Rows are one point carried round by a steady rotation, each followed by how many ticks it has turned.
The counts run from 0 to 540.
198  -334  385  -234  -51  91  -66  131  263  221  -80  227  292  -376  -263  -213  235  -19  125  324  292  -268  151  -137  174  184  46  239  -113  -415  116  17  -255  201  60  -49  130  -187  48  54  -97  124  -52  363  15  -124  -48  -118  -346  42  -61  69  88  -49  137  46  -70  -131  -58  -30  -43  74  210 -> 38
-4  -109  208  -120  -93  -299  0  96  -88  27  -56  7  85  -178  -65  35  -60  -250  -6  293  124  -197  -29  151  -343  5  -145  127  -33  -274  159  -177  370  -86  -73  41  -26  50  -154  289  3  -69  97  -15  24  -176  -145  188  263  198  -117  -131  24  -459  181  438  386  -20  -94  3  -349  83  43 -> 392
-34  -124  -226  -192  131  201  199  -115  346  19  -56  36  330  -392  190  232  -203  -228  -320  -212  76  -171  -272  -37  204  2  -43  -21  25  181  186  -162  -37  -271  58  155  45  -93  166  -60  32  146  -28  61  -327  205  217  -97  -25  -29  -118  134  139  316  35  -66  -249  -37  -253  87  119  -120  455 -> 131
87  -21  -294  43  125  306  93  59  112  289  12  379  244  -24  -54  -178  -5  -139  -73  -272  -168  -61  41  -116  -239  -268  -79  -212  -114  -12  -156  170  -165  -285  38  -147  41  216  166  -46  -35  -181  -167  -63  -363  92  107  153  -218  125  -149  -29  -240  -163  -297  93  -473  -157  64  -267  364  -229  119 -> 287
-4  -310  338  113  -47  -106  -170  167  243  222  -169  -54  67  190  47  146  -14  236  131  63  217  -437  -129  -39  69  163  435  -135  3  -144  217  -186  -365  317  66  252  54  -243  285  -260  -143  2  157  -63  115  38  -76  -199  -205  125  -115  57  172  166  88  -76  111  -339  190  -38  54  -3  -35 -> 519
161  -300  477  45  -123  -17  -121  68  186  49  -345  59  169  -65  -72  -202  194  228  176  182  172  -369  -28  -94  147  190  190  86  31  -193  350  56  -249  205  119  41  86  -159  113  -119  -248  266  87  231  249  0  22  -135  -302  -55  209  88  124  -12  -61  -87  -99  -360  -64  255  -30  -12  -17 -> 32
121  -185  -370  141  -43  -85  164  -57  -163  43  -50  126  -98  320  -53  -182  -192  -73  167  -172  -132  184  129  -158  119  -160  -232  -115  -77  398  -293  201  -51  51  -171  -234  -77  197  53  254  -139  -163  -120  64  -361  275  214  99  295  240  133  197  -101  -6  -219  -297  -221  160  104  -49  -45  -40  -51 -> 494
100  -61  76  94  86  -226  -106  -223  -204  169  -49  266  -316  243  221  -365  -41  -5  162  129  -240  428  212  -122  -148  -189  -63  -85  6  102  -157  -45  -66  76  -268  -346  -74  26  134  114  49  -115  -55  108  -154  179  -202  -80  -14  73  70  270  139  -311  -159  11  86  36  222  21  32  442  -127 -> 303
-259  47  25  -70  28  -306  -289  -62  -95  -324  120  -220  -81  -123  -159  282  -8  -123  83  92  123  -193  218  120  72  22  -72  84  179  -231  -92  176  362  -131  -482  -161  236  -125  -282  218  -11  45  -204  -95  -5  73  -3  18  157  288  277  -123  25  -240  145  -53  91  234  -126  330  -319  39  113 -> 400
-130  -3  -359  109  13  -239  87  244  -212  77  42  64  -25  320  5  69  -342  -178  274  -176  120  -58  19  15  -68  152  26  -160  -216  173  -394  46  -103  132  -96  60  -131  54  94  165  -93  -413  -5  -322  -261  120  -8  -20  321  333  -147  -25  -211  -1  -39  -250  -200  131  186  -286  -90  -242  3 -> 5
345  -96  119  -227  47  -158  -47  94  -62  169  -5  251  -58  -223  -187  -162  29  -158  122  279  112  -11  353  -64  -240  -115  -22  51  -122  -244  -90  -255  80  191  -91  -337  137  33  -130  124  66  22  -72  175  -96  103  -308  59  -2  245  -168  4  204  -400  211  228  327  151  194  -176  -186  234  23 -> 246
-232  -24  -119  -300  376  237  -93  215  190  -67  234  -30  346  -367  40  284  130  -171  -211  -173  -50  -235  -290  52  59  97  56  43  206  -407  59  1  -195  100  -195  223  146  -305  66  -132  -52  -72  -378  -128  -210  74  -55  -147  -180  -176  -99  -4  224  243  31  -114  -145  47  126  261  102  -15  332 -> 472
-80  80  -187  36  -111  -77  -165  -16  -286  -386  -27  -483  207  28  -262  248  299  69  -78  -76  146  -134  70  231  3  27  -146  252  229  -50  30  115  471  -106  -184  39  26  20  -275  131  -114  87  -17  -76  111  118  276  65  328  61  376  -197  -80  -97  99  6  19  131  -241  268  -234  -77  15 -> 404
28  -237  229  171  -43  128  -206  -58  8  307  -290  -121  -120  284  139  59  -53  278  120  -81  325  -298  28  -27  132  -155  508  96  -78  133  228  81  -262  389  -68  72  -1  -198  424  -88  -228  166  180  -131  140  89  66  -308  -80  103  -50  240  104  118  -3  -209  -192  -251  -19  -51  145  230  82 -> 514
109  -182  -33  119  227  -221  -161  -121  -248  234  -135  200  -383  179  269  -216  -204  18  157  73  -320  245  64  -91  -165  -275  28  -152  -55  202  -22  31  -117  55  -181  -407  -8  29  65  176  -130  -87  -95  -19  -156  140  -165  34  -16  126  135  266  111  -367  -318  -70  51  100  197  252  60  323  -88 -> 302
22  -11  -345  129  55  -59  -27  128  -345  203  -87  144  -161  311  184  -144  25  114  59  -72  -361  98  -134  122  -602  -212  -25  -267  -67  79  -121  -34  -181  -115  173  -93  -176  236  -72  -106  -163  -205  -54  -118  -252  -30  -293  249  -62  80  -60  -134  -107  -269  -266  -16  -71  126  292  91  200  -38  -331 -> 295
-54  57  286  111  105  12  -316  -332  192  -148  31  -71  -11  -54  -18  65  250  222  -268  54  -108  97  19  -8  93  -105  67  96  372  -138  312  -128  209  100  -451  -1  123  -148  168  -46  250  100  -55  37  40  274  -50  -283  19  -216  -9  137  219  -30  139  171  231  -348  -27  269  5  545  52 -> 459
-168  73  -270  146  179  4  152  135  330  -23  181  216  269  24  51  209  -186  -99  -58  -250  5  -260  -46  -82  -31  119  -15  -386  18  20  -155  -56  -258  -194  -67  103  -4  95  161  -66  -78  -258  -106  -80  -471  262  46  20  -40  147  -251  -114  -246  167  -107  -101  -260  -243  177  -158  87  -341  141 -> 141
-26  -112  87  189  -177  100  -116  -44  -199  96  -259  -183  -105  170  111  -134  -59  386  250  209  177  -91  89  -15  154  186  400  -183  -17  59  67  -110  -402  89  142  119  -212  25  155  -273  -75  121  318  142  277  -96  -130  -106  -193  -88  95  -39  -62  191  22  -350  -227  -124  68  110  268  125  -269 -> 368
-183  28  -370  7  -29  -32  263  46  -30  186  48  277  47  -5  136  27  -556  -466  39  73  26  -9  -42  -78  8  -40  -238  -246  -200  123  -89  66  -13  -143  -109  -24  -136  322  50  301  -46  -357  25  -109  -390  -24  -41  10  285  211  -246  67  -163  -54  -97  -74  -197  -34  -54  -339  -76  -123  262 -> 2
-78  21  79  95  195  -43  -327  121  -31  110  -47  37  331  -17  105  -67  35  159  46  -1  40  -267  19  124  -175  82  454  -302  -88  -103  39  -140  -318  -210  207  147  -2  -55  100  -441  -111  -2  45  -103  27  -31  -261  102  -462  0  -12  -386  -122  -74  -112  70  -302  -117  246  -35  357  -91  -82 -> 88
-40  -85  -174  144  -132  -92  7  48  -545  -27  -117  -242  -48  361  120  -348  94  72  275  -20  -123  325  12  -72  152  319  -63  92  -168  234  -171  157  -35  -26  101  1  -276  -51  61  -15  -166  -118  86  109  216  52  119  -131  203  -110  298  119  -86  91  -121  -244  -269  189  -86  124  -37  -163  50 -> 357
-119  -52  -53  -228  49  -98  164  206  267  -71  175  146  83  -186  -168  330  -345  -353  121  38  314  -336  77  -30  112  215  -13  8  -19  -282  -204  46  -102  215  -335  29  163  1  -94  299  9  -126  -188  10  -409  -10  -83  -12  180  329  -245  73  102  46  176  -132  100  -4  127  -153  -316  -101  138 -> 193
-121  -128  -40  163  -34  -134  -52  -274  -269  64  -266  -155  -304  325  440  -158  -395  135  220  92  -119  176  -80  -137  153  67  200  -195  -10  468  75  -129  -183  -56  -59  -40  -121  4  217  -17  -171  44  200  65  -15  92  7  -113  60  -49  203  230  60  93  -206  -266  -119  -80  8  296  50  181  -42 -> 504
-194  148  -143  -9  96  134  95  -121  270  -155  124  97  484  -271  117  -28  22  9  -248  -62  -82  -19  -37  -129  221  176  -49  -260  122  6  117  -132  -42  -567  50  156  -14  22  165  -220  86  -3  3  211  -235  212  136  -108  -234  -230  -69  -255  -148  188  -97  108  -302  -262  -93  59  265  -209  224 -> 277
118  -233  153  337  -213  -229  55  -161  -140  209  -378  124  -99  342  8  -442  265  228  162  34  -224  264  -111  -118  -116  -79  -112  -25  30  210  119  142  -72  90  -83  -187  -193  110  156  141  -168  -33  121  146  148  134  107  -123  78  -96  273  213  -45  -245  -235  53  25  -386  -94  216  -49  226  -159 -> 163
134  -308  91  41  -85  143  -104  -23  -350  245  -281  -189  -128  108  124  -256  271  220  119  160  -30  133  -234  -2  -62  -88  107  342  14  -21  268  144  -117  394  3  88  -239  -222  202  8  -105  84  91  72  280  -60  -157  -155  30  -228  188  349  224  46  68  -73  -81  -51  -33  233  122  315  8 -> 170
-372  9  -292  112  -10  -208  153  142  -168  -257  21  28  -94  284  2  73  -185  -8  214  -119  -107  -50  -86  -14  -12  195  -223  -302  108  69  -268  324  -108  -133  -306  -54  -124  247  -216  274  -232  -250  -166  -93  -252  -27  60  121  231  70  193  -147  -325  -21  -261  -310  -134  44  -19  220  -228  -198  -117 -> 348
-264  -16  -271  -35  61  -228  115  376  33  -248  168  149  186  70  -143  35  -187  -249  142  -237  -51  -78  32  3  33  143  -323  -96  -30  -123  -420  368  -83  82  -265  18  67  -28  -97  184  -141  -362  -299  -115  -320  101  102  68  219  222  41  -87  -172  11  -169  -221  -125  73  82  -47  -360  -329  188 -> 343
-30  -43  253  -217  78  -537  -155  198  7  -230  167  5  14  -157  -34  99  -60  -238  158  110  142  -228  125  29  4  132  -85  46  -100  -234  -187  -31  214  53  -249  -173  279  -258  -235  116  -27  -53  -135  -47  -73  49  -79  58  209  394  56  -68  183  -294  108  68  298  233  44  209  -417  20  152 -> 395
-38  -162  21  181  -95  -39  -9  -169  -333  213  -225  -171  -75  402  193  -293  -1  136  159  88  -10  299  -119  -93  153  75  183  108  -137  387  101  -82  -59  192  91  80  -295  -194  464  -131  29  -21  266  -16  264  151  -50  -292  123  -119  131  305  165  134  -28  -3  -151  -20  -43  -51  87  158  73 -> 507
137  -346  126  -193  -71  136  140  143  240  166  -156  -57  78  -213  -141  180  19  54  107  170  304  -437  -238  6  105  137  257  120  -15  -74  189  -137  -311  324  157  272  62  -145  35  48  -205  256  31  112  -109  47  -17  -43  -132  97  -75  196  222  249  157  -137  193  -127  -27  179  -230  -31  17 -> 182
45  -290  416  60  -183  19  68  71  327  377  -283  206  145  -50  19  -38  13  -5  8  197  206  -326  -231  -101  -63  21  208  16  -42  -150  404  -40  -278  147  42  209  -90  -9  275  -7  -81  16  204  11  79  -88  -54  -96  -97  23  -238  87  73  -87  -20  302  144  -556  -98  -100  -58  54  100 -> 521
-163  65  -202  -18  -146  -242  177  161  -134  -194  71  -157  217  75  -162  105  -30  -185  103  17  76  -1  -29  185  -36  357  -241  -19  21  47  -300  -57  324  -72  -27  209  -137  47  -121  193  -15  -153  57  -103  -107  63  97  21  534  249  -38  -169  -35  -41  155  38  140  122  -72  -121  -449  -369  62 -> 201
-52  -252  243  -61  -5  -26  -169  85  -47  205  -108  -8  -59  -85  268  -111  -349  90  251  339  260  -308  5  -93  101  153  509  -73  -138  -46  227  -186  -438  50  249  24  -55  -43  240  -183  -149  140  277  178  108  -145  -278  -49  -396  46  -132  13  188  55  -35  -149  -157  19  50  63  110  54  -7 -> 374
-160  219  -98  -185  85  -57  -192  -216  -192  -322  160  -401  151  -171  126  141  119  -128  -266  55  30  177  -44  58  91  57  -38  205  153  -14  117  -176  453  -314  -292  85  21  -214  -18  -3  174  129  35  63  98  106  -31  -136  294  -171  144  40  170  85  213  173  87  212  -141  220  -87  176  263 -> 263
